5	2	4	1	4	4	4	4
4	5	4	4	4	2	2	4
1	3	6	2	4	5	1	3
2	7	3	3	6	2	2	2
1	3	2	4	1	5	5	3
4	2	4	4	3	4	3	3
5	3	2	5	4	3	5	4
4	6	4	5	4	6	4	5
3	6	1	4	2	6	4	4
4	2	5	2	3	4	3	5
2	1	3	6	3	4	4	2
3	2	3	5	5	2	4	4
Indices start at 0.
Find the entry at row 1, column 0.
A: 4
Find the entry directly above the largest entry.
A: 3
Find the entry in row 2 and column 0.
A: 1
The entry at row 1, column 1 -> 5
Find the entry at row 0, column 1.
A: 2
The top-left entry is 5
Find the entry just left of the largest entry.
A: 2
The entry at row 0, column 2 is 4
Find the entry just right of the largest entry.
A: 3
The entry in row 1 and column 2 is 4
The entry in the top-right corner is 4
Find the bottom-left entry.
A: 3
The largest entry: 7
The entry directly below the largest entry -> 3

Read these off the array that follows.
1) Give the entry just left of the smallest entry.
2) Give the entry just left of 989.
3) Give the entry just left of 354.
4) Give the entry just left of -108.
5) Give the entry just right of -344.
6) Give the entry just left of 247.
[[ 924  578   46  436 -344  127 -239  222  249  484  567  393 -405   54
   574]
 [ 791  989  -81  213 -126  -24 -206  199  364  282  587  220 -347   61
   360]
 [ 742  915   20  312 -321   51 -232  288  363  424  310  404 -235  259
   397]
 [ 205  -27   50   27  580  107  297  -26   82  -79  676 -173   13 -256
   137]
 [ 809  435  -47  247   80   61  -83   66  190  211  891   78 -421 -241
   449]
 [ 454  130  371  598 -611  354 -108  403  180  688 -278  752  121  587
   501]
 [ 593  -21  285  547 -390  322  -74  267  115  568  160  543  -76  249
   555]
 [ 372  272  192  320 -134  201   16  250  196  361   99  369   61  276
   316]]
1) 598
2) 791
3) -611
4) 354
5) 127
6) -47

a =
+3.51 -0.96 -3.50 +1.10 -0.38 -0.92 +0.41 -0.36 -0.71 -1.94 +0.89 -0.18
-4.72 +6.00 -0.79 +2.08 +0.14 -1.08 +0.02 +5.28 +3.38 +2.71 -0.77 -0.60
-1.72 -0.72 +5.55 -0.63 -3.38 +1.25 -0.10 -0.33 +0.37 +1.75 +0.01 +1.44
-0.70 +3.64 -1.19 +4.79 -1.82 -0.13 -0.43 +3.76 +3.12 -1.06 -1.01 +0.43
-1.01 -2.57 -3.78 -3.55 +7.47 -0.70 -2.27 -3.65 -2.66 +0.43 +0.49 -3.07
+1.19 -4.94 +3.31 -1.22 +0.13 +3.66 +1.11 -4.53 -4.35 -2.93 -1.77 -1.23
+1.81 +1.94 +3.18 +1.86 -5.68 +0.27 +3.81 +2.33 +1.59 -0.76 -1.02 +3.02
-0.99 +1.77 +1.92 +1.73 -3.32 +0.34 +0.68 +2.37 +1.25 +0.75 -0.17 +0.84
-0.25 +2.16 +1.04 -0.71 -1.44 -2.13 -0.51 +1.55 +3.35 +2.39 +1.28 +2.67
-4.47 +0.26 -1.02 -2.88 +3.72 -1.73 -3.91 +0.11 +0.15 +4.81 +2.27 -1.73
-0.59 +1.21 -4.63 -0.02 +2.25 -2.40 -2.91 +1.27 +1.19 +1.75 +2.34 -1.23
+0.90 +0.95 +2.21 -1.21 +1.32 -2.35 -1.16 -0.61 +4.29 +0.93 -0.10 +4.96
Find the entry just right of the largest entry.
-0.70
Find the last entry in the row that holds the largest entry.
-3.07
The second smallest entry: -4.94
The last entry, reading row by row -> +4.96
Find the third largest entry.
+5.55
Find the bottom-left entry.
+0.90
Find the largest entry in the first column.
+3.51
The fourth entry, reading row by row: +1.10
The 2nd entry in reading order: -0.96
The entry just right of the smallest entry: +0.27
The top-right entry -> -0.18
Find the entry just right of +0.37.
+1.75
The 5th entry, reading row by row: -0.38
The entry directly below the smallest entry -> -3.32
The entry directly below the largest entry: +0.13
Find the 2nd entry on the diagonal from the top-right corner.
-0.77
The first entry in the row that holds the largest entry: -1.01
Find the entry just left of the largest entry.
-3.55
Find the entry directly above -3.91.
-0.51
Find the entry directly below -2.40.
-2.35
The entry directly above +0.37 -> +3.38
The entry directly below +1.92 is +1.04
Find the entry directly above -0.33.
+5.28
Find the entry just left of -2.66.
-3.65
Find the entry just left of the smallest entry.
+1.86
Find the fifth entry from the end, reading row by row.
-0.61
Find the first entry of the smallest entry's row.
+1.81
Find the 3rd entry in reading order.
-3.50
The fourth entry from the end, reading row by row is +4.29
Find the bottom entry of the column that holds the largest entry.
+1.32
